Every row has a hidden score. In each pair, how much higher is the second row's than the first's? 20 means about the same, 40 much higher and 0 much lower. The score is a weighted sum of the row's numbers plus the product of two more (or one squared), each taken from its middle value.
[-0.48 0.54 0.36 -0.80 1.80 -0.05 1.58 -0.40 -0.17 -0.14]
[-0.82 -0.07 -0.21 0.27 0.43 -0.29 -0.40 -0.28 -0.21 -0.73] -> 18
[-0.89 0.15 0.20 -0.17 1.11 -0.47 -0.18 -0.25 -0.35 -0.96]
[-0.13 -1.23 -1.10 0.18 -0.33 -0.03 -0.43 0.15 0.23 -0.45] -> 21
[0.51 -0.56 0.19 -0.77 -0.66 1.13 -1.21 -1.27 1.36 -0.79]
[0.35 -0.68 -0.17 -0.88 -1.11 0.27 -1.21 -1.12 0.65 -0.77] -> 19
[0.77 1.45 1.75 -1.29 2.12 2.32 1.88 -1.27 2.50 0.11]
[2.97 -0.99 0.50 -1.01 -1.23 1.96 -1.21 -0.03 1.48 1.15] -> 12
[-1.01 1.47 1.33 -0.05 1.68 -0.51 -0.34 -0.82 -0.46 -1.04]
[-0.82 0.81 0.67 0.09 0.71 -0.34 0.00 -0.27 -0.59 -0.38] -> 11
[0.06 1.02 -0.33 1.26 -0.46 -0.43 1.77 0.75 -0.73 1.92]
[2.05 -1.23 -0.50 -1.29 -1.23 1.29 -1.13 -1.27 2.09 -1.04] -> 10
[-0.50 0.68 0.41 0.25 0.32 -0.09 -0.25 -0.26 -0.32 -0.14]
[-0.23 -0.09 -0.92 1.05 -0.61 -0.54 0.67 0.74 -0.71 0.78] -> 20
[-0.74 -0.18 -0.40 0.17 0.22 -0.39 -0.33 -0.09 -0.27 -0.73]
[-0.55 -0.41 -0.21 -0.45 0.45 -0.14 -0.03 -0.22 -0.08 -0.65] -> 19
[-0.86 0.97 0.93 -0.23 1.07 -0.43 0.16 -0.21 -0.58 -0.41]
[0.18 1.71 1.19 0.50 -0.52 -0.09 0.02 -0.14 -0.51 1.10] -> 14
[-0.95 1.07 -0.67 1.36 1.12 -1.05 3.58 2.05 -1.06 1.97]
[-0.71 -0.47 -1.16 0.93 0.16 -0.80 0.89 1.00 -0.74 0.34] -> 8
[-0.53 -0.01 -0.15 0.21 0.32 -0.06 -0.36 -0.15 0.02 -0.53]
[0.90 -1.23 -1.24 -1.29 -1.23 -1.05 -0.77 0.03 -0.96 0.03] -> 22
[-0.79 -0.12 -0.35 0.26 0.09 -0.44 -0.41 -0.16 -0.14 -0.63]
[-0.58 1.65 1.54 -0.30 1.16 -0.49 0.47 -0.03 -0.88 0.14] -> 26
[-0.24 -0.61 -0.42 -0.76 -0.26 -0.33 -0.41 -0.30 -0.13 -0.71]
[0.39 0.20 0.70 -0.46 0.31 0.26 -0.30 -0.06 -0.11 0.13] -> 17
[0.03 -1.23 -1.24 -1.29 -1.06 -1.05 0.57 0.69 -1.06 -0.46]
[-1.01 0.68 0.98 0.17 1.50 0.30 -1.09 -1.11 0.40 -1.04] -> 16
[3.61 2.11 2.86 0.52 -1.23 2.63 -1.21 -0.33 1.41 3.21]
[-0.92 -0.27 -0.40 0.47 0.38 -0.17 -0.40 -0.24 0.06 -0.75] -> 25
[-0.85 -0.24 -0.37 0.44 0.30 -0.23 -0.39 -0.15 0.00 -0.77]
[0.14 0.03 0.54 -0.61 0.48 -0.10 -0.20 0.17 -0.27 -0.03] -> 20
[-0.64 -0.84 -1.24 0.86 -0.18 -0.86 0.83 1.13 -0.72 0.29]
[-0.51 -0.21 -0.06 0.86 0.19 0.96 -1.08 -0.77 1.06 -0.72] -> 18
[-0.35 1.02 0.48 0.45 -0.47 -0.29 -0.11 -0.17 -0.51 0.38]
[0.18 0.60 -0.24 1.58 -1.13 0.50 -0.16 -0.16 0.40 1.08] -> 28
[-0.23 0.93 0.55 0.59 -0.50 -0.07 -0.24 -0.19 -0.22 0.49]
[-1.01 0.27 -0.29 0.51 2.28 -0.64 1.67 0.79 -0.78 -0.24] -> 24
[-0.15 -0.56 -0.22 -0.60 -0.16 -0.13 -0.56 -0.42 0.11 -0.67]
[-0.79 -0.60 -0.62 -0.49 0.34 -0.84 -0.01 0.20 -0.70 -0.78] -> 24
[2.63 -1.23 -1.24 -1.29 -1.23 -1.05 -0.09 2.09 -0.71 0.99]
[-0.77 0.05 -0.18 0.36 0.02 -0.32 -0.40 -0.18 -0.16 -0.48] -> 5
[-0.61 0.17 -0.09 0.02 -0.57 -0.61 -0.50 -0.19 -0.49 -0.41]
[-0.82 0.02 -0.34 0.41 0.11 -0.28 -0.47 -0.18 -0.11 -0.56] -> 21
[-0.27 -0.04 0.30 0.20 0.05 0.47 -1.03 -0.91 0.58 -0.73]
[-1.01 0.12 -1.07 1.31 1.32 -1.05 2.46 1.78 -1.06 0.71] -> 30
[-0.34 0.97 0.27 0.60 -0.80 -0.46 -0.16 -0.08 -0.59 0.45]
[-0.71 -0.05 -0.03 -0.05 -0.12 -0.28 -0.70 -0.46 -0.12 -0.67] -> 20
[-0.68 -0.25 -0.18 0.01 0.18 -0.21 -0.36 -0.26 -0.07 -0.69]
[3.14 3.38 3.29 0.80 -1.23 1.89 -0.46 0.15 0.33 4.03] -> 15
[-0.28 1.38 0.96 0.28 0.25 -0.12 0.07 -0.08 -0.54 0.47]
[-1.01 -0.41 -0.32 -0.44 1.74 -0.71 0.70 0.25 -0.55 -1.02] -> 21
[-0.57 -0.84 -1.23 0.40 -0.62 -0.82 0.29 0.65 -0.63 -0.05]
[-0.79 -0.87 -1.24 0.85 0.38 -0.47 0.36 0.66 -0.21 -0.30] -> 24
[-0.57 -0.63 -1.17 0.70 -0.17 -0.62 0.36 0.68 -0.46 -0.06]
[-0.73 -0.02 -0.74 0.84 0.36 -0.55 0.97 0.70 -0.69 0.33] -> 20
[-0.70 0.20 -0.20 0.36 -0.21 -0.48 -0.34 -0.14 -0.45 -0.34]
[-0.91 0.73 1.00 -1.29 4.33 -0.16 4.00 -1.27 -0.05 -0.96] -> 15
[-0.04 0.24 0.34 0.15 0.09 0.35 -0.49 -0.23 0.17 -0.04]
[-0.54 0.42 -0.24 0.67 0.72 -0.21 0.99 0.32 -0.29 0.45] -> 25
[-0.52 1.65 0.06 0.36 -0.55 -0.84 0.34 0.06 -1.06 0.83]
[0.29 0.72 0.78 0.70 -0.16 1.37 -0.65 -1.27 1.24 0.28] -> 10
[-0.79 -0.74 -1.24 0.85 0.21 -0.49 0.48 0.70 -0.40 -0.18]
[-1.01 0.47 0.78 0.39 1.19 0.47 -1.21 -1.23 0.74 -1.04] -> 18
[0.45 1.17 0.69 1.07 -0.97 0.59 -0.64 -0.52 0.44 0.96]
[1.14 -0.42 1.21 -0.65 -1.03 2.98 -1.21 -1.27 3.27 -1.04] -> 19
[-0.88 -0.83 -1.24 1.19 0.42 -0.91 1.39 1.49 -0.85 0.35]
[-0.49 -0.02 0.00 0.37 0.18 -0.04 -0.40 -0.25 0.04 -0.54] -> 10
[0.77 -1.23 -1.24 -0.31 -1.23 0.14 -0.73 0.41 0.61 -0.11]
[-0.30 -0.67 -1.24 0.93 -1.06 -0.96 0.83 1.12 -0.96 0.76] -> 18
[0.95 -1.23 -1.24 -0.92 -1.23 -0.25 -0.35 0.73 -0.10 0.00]
[-0.74 0.21 0.27 0.61 0.58 0.47 -1.10 -0.94 0.61 -0.98] -> 14
[-0.38 0.09 -0.52 -0.31 -1.23 -1.05 -0.15 0.19 -1.06 0.12]
[2.18 -0.32 0.84 -0.59 -0.73 1.58 -1.21 -0.10 1.04 1.06] -> 13
[-0.22 -0.49 -1.24 0.83 -1.23 -0.86 0.49 0.85 -0.72 0.69]
[0.34 0.27 0.48 1.28 -0.20 1.75 -1.21 -1.21 1.74 -0.16] -> 24
[-0.73 0.68 0.33 0.15 0.11 -0.49 -0.21 -0.27 -0.47 -0.21]
[-0.59 -1.23 -1.17 -1.29 0.41 -1.05 0.95 0.64 -1.06 -1.02] -> 25
[-0.29 -1.23 -1.24 0.59 -1.22 -1.05 0.74 1.25 -0.90 0.50]
[2.13 -1.17 0.56 -1.29 -1.23 2.93 -1.21 -1.27 3.51 -1.04] -> 16
[2.50 1.48 2.79 -1.29 1.05 0.33 0.62 1.52 -1.06 2.09]
[-0.74 -0.33 -0.46 -0.10 0.00 -0.63 -0.24 0.03 -0.43 -0.68] -> 17
[0.78 1.12 1.10 0.65 -0.52 1.07 -0.80 -0.53 0.49 0.95]
[0.62 0.63 2.10 0.84 0.02 3.93 -1.21 -1.27 3.96 -1.04] -> 26
[-0.04 1.14 0.44 0.48 0.56 0.45 1.14 -0.46 0.28 0.96]
[-0.84 0.16 -0.01 0.36 1.25 -0.23 -0.33 -0.17 -0.09 -0.58] -> 17
[-0.44 0.35 -0.34 -0.25 -1.23 -1.05 -0.08 0.21 -1.06 0.37]
[0.24 1.28 0.36 1.12 -0.24 0.64 0.91 -0.30 0.33 1.46] -> 21
[-0.11 -1.23 -1.24 0.45 -1.23 -1.05 0.95 1.55 -1.06 0.88]
[-0.13 -0.04 0.28 -1.29 1.89 -0.04 1.59 -1.00 0.12 -0.59] -> 14
[-0.41 0.58 0.48 0.28 0.30 -0.07 -0.29 -0.23 -0.08 -0.18]
[0.11 -0.67 0.03 -1.29 1.37 0.05 1.27 -1.27 0.39 -0.91] -> 17
[-1.01 -0.57 -0.21 -0.55 3.67 -0.59 0.75 0.12 -0.43 -1.04]
[3.27 -0.64 0.94 -0.73 -1.23 2.45 -1.21 -0.18 1.90 1.40] -> 16
[-0.34 -0.22 0.20 -0.22 -0.56 0.27 -1.21 -0.94 0.45 -0.86]
[-0.36 0.31 0.20 0.47 0.04 0.21 -0.53 -0.37 0.13 -0.18] -> 22
[-0.47 0.10 0.36 -0.03 -0.29 0.11 -1.21 -0.87 0.26 -0.91]
[1.18 -0.64 0.27 -1.29 -0.18 0.24 -0.26 0.50 -0.16 0.41] -> 21
[-0.53 -0.10 -0.10 0.22 0.25 0.01 -0.45 -0.25 0.04 -0.51]
[1.37 -0.52 0.30 -0.10 -0.78 1.38 -1.21 -0.48 1.16 0.35] -> 20
[-0.78 -0.25 -0.59 0.66 0.42 -0.21 0.03 0.24 -0.08 -0.43]
[-0.98 -0.38 -0.43 0.14 0.62 -0.43 -0.14 -0.06 -0.15 -0.92] -> 19
[-0.58 -0.38 -0.22 0.88 0.56 0.64 -0.86 -0.50 0.81 -0.92]
[-0.81 -0.22 -0.44 0.51 0.31 -0.19 -0.35 -0.09 0.03 -0.63] -> 20
[0.44 -0.09 0.51 -1.01 0.22 1.12 -0.48 -1.27 1.17 -0.44]
[0.28 -0.79 -0.48 0.52 -0.10 1.10 -1.20 -0.54 1.16 -0.51] -> 23
[-0.69 0.38 0.03 0.39 -0.29 -0.43 -0.29 -0.22 -0.36 -0.30]
[1.86 -1.23 -1.24 -0.72 -1.23 0.85 -1.21 0.42 1.08 0.11] -> 28
[0.72 0.53 1.77 0.68 -0.20 3.48 -1.21 -1.27 3.62 -1.04]
[-0.61 0.19 -0.26 0.27 -0.48 -0.64 -0.26 -0.01 -0.64 -0.19] -> 21
[-1.01 1.02 1.23 -0.67 2.45 -0.67 0.32 -0.22 -0.75 -1.04]
[-0.09 -1.02 -0.73 -1.29 -0.55 -0.96 -0.12 0.18 -0.72 -0.57] -> 10
[1.31 2.05 1.78 2.00 -1.00 3.51 -1.21 -1.27 3.27 1.41]
[-0.73 2.34 -0.18 1.50 1.08 -1.05 4.82 1.99 -1.06 3.29] -> 27
[0.97 -0.76 0.21 -1.29 0.10 1.23 0.01 -1.27 1.46 -0.74]
[-0.61 0.12 0.19 -0.01 -0.15 0.06 -1.18 -0.79 0.23 -0.92] -> 24
[0.54 -1.14 -0.39 -1.29 -0.80 -0.08 -0.69 -0.76 0.34 -0.71]
[2.77 -1.23 0.71 -1.29 -1.23 3.96 -1.21 -1.27 4.72 -1.04] -> 29
[-0.59 -0.88 -1.24 0.93 -0.38 -0.87 0.91 1.16 -0.70 0.36]
[-0.57 0.74 0.37 0.41 0.12 -0.19 -0.24 -0.28 -0.15 -0.07] -> 15
[2.46 3.07 3.24 -0.13 -0.14 0.96 0.26 0.61 -0.52 3.27]
[-0.68 0.56 0.21 0.27 -0.16 -0.51 -0.28 -0.21 -0.46 -0.26] -> 21
[0.30 1.37 0.92 0.81 -0.71 0.38 -0.35 -0.37 0.08 1.00]
[-0.89 -0.43 -0.53 0.54 0.41 -0.11 -0.29 -0.06 0.13 -0.72] -> 24
[0.85 -1.18 -0.37 -1.29 -0.89 0.38 -0.83 -1.26 0.66 -0.71]
[1.73 3.09 2.43 0.75 -1.23 0.68 0.17 0.20 -0.35 3.08] -> 23
[3.47 0.58 1.87 -0.46 -1.23 2.51 -1.21 -0.17 1.42 2.25]
[-0.46 -0.71 -0.61 0.01 0.04 -0.45 -0.14 0.20 -0.14 -0.56] -> 25
[0.30 0.40 -1.13 1.61 -1.23 -0.68 1.29 1.23 -1.00 2.35]
[1.26 -1.23 -1.24 -1.29 -1.23 -1.04 0.21 1.56 -0.86 0.33] -> 20
[-0.97 0.44 0.23 0.20 0.46 -0.42 -0.32 -0.26 -0.29 -0.53]
[-0.71 -0.12 -0.19 0.32 0.35 -0.20 -0.43 -0.27 -0.11 -0.62] -> 17
[0.07 0.77 0.34 0.84 0.26 0.64 0.25 -0.56 0.43 0.63]
[1.14 -1.23 -0.87 -1.29 -1.23 -0.05 -1.09 -0.98 0.28 -0.63] -> 13
[-1.01 0.25 0.27 0.16 1.17 -0.21 -0.46 -0.41 -0.16 -1.04]
[-1.01 0.00 0.11 -0.57 1.22 -0.66 0.03 0.06 -0.52 -1.04] -> 26
[1.03 2.44 2.52 -0.46 0.88 0.03 0.66 0.54 -1.04 1.70]
[2.24 0.43 1.85 -1.29 -0.30 4.47 -1.21 -1.27 4.91 -0.58] -> 18
[1.04 -1.23 -0.58 -1.29 -1.23 0.24 -1.21 -1.13 0.69 -0.66]
[0.27 -1.23 -0.80 -1.29 0.75 -1.05 1.27 -0.45 -0.58 -1.04] -> 15
[-0.65 0.67 0.26 -0.06 -0.60 -0.81 -0.45 -0.36 -0.63 -0.28]
[-0.66 -0.28 -0.25 0.21 0.13 -0.35 -0.33 -0.15 -0.14 -0.72] -> 15
[-0.70 -0.42 -0.62 0.24 0.23 -0.33 -0.30 0.00 -0.11 -0.65]
[-0.78 -0.53 -0.61 0.43 0.24 -0.28 -0.26 -0.01 -0.12 -0.65] -> 19
[-0.68 -0.03 -1.24 0.57 0.30 0.00 -0.53 -0.30 0.17 -0.58]
[-0.63 0.34 -0.40 0.79 0.79 -0.51 1.27 0.62 -0.61 0.47] -> 13
[-0.91 0.16 0.17 -0.13 0.86 -0.30 -0.13 -0.07 -0.46 -0.80]
[0.27 0.79 0.73 0.78 -0.50 0.84 -0.81 -0.66 0.60 0.44] -> 15
[0.26 -1.23 -1.24 -0.08 -1.23 -1.05 0.72 1.71 -1.06 0.64]
[0.99 -1.23 -0.73 -1.29 -1.23 -0.07 -0.23 -0.88 0.34 -0.63] -> 13
[1.68 1.65 2.87 -1.29 2.34 -0.44 1.21 1.69 -1.06 1.35]
[0.22 1.67 -0.60 1.77 -1.15 -1.05 3.31 1.75 -1.06 3.48] -> 31
[0.85 -1.23 -0.39 -1.29 -0.71 0.21 -0.39 -1.22 0.62 -0.76]
[-0.63 -0.95 -1.17 0.49 -0.06 -0.47 -0.02 0.44 -0.09 -0.37] -> 31
[-0.73 -0.92 -0.49 -1.29 1.42 -1.05 1.00 0.26 -0.83 -1.04]
[-0.57 -0.97 -0.91 -0.33 0.17 -0.89 0.16 0.53 -0.76 -0.60] -> 19
[0.26 0.57 0.54 0.31 -0.01 0.43 -0.49 -0.36 0.17 0.23]
[2.06 -1.23 -0.41 -0.43 -1.23 1.69 -1.21 -0.33 1.71 0.24] -> 25
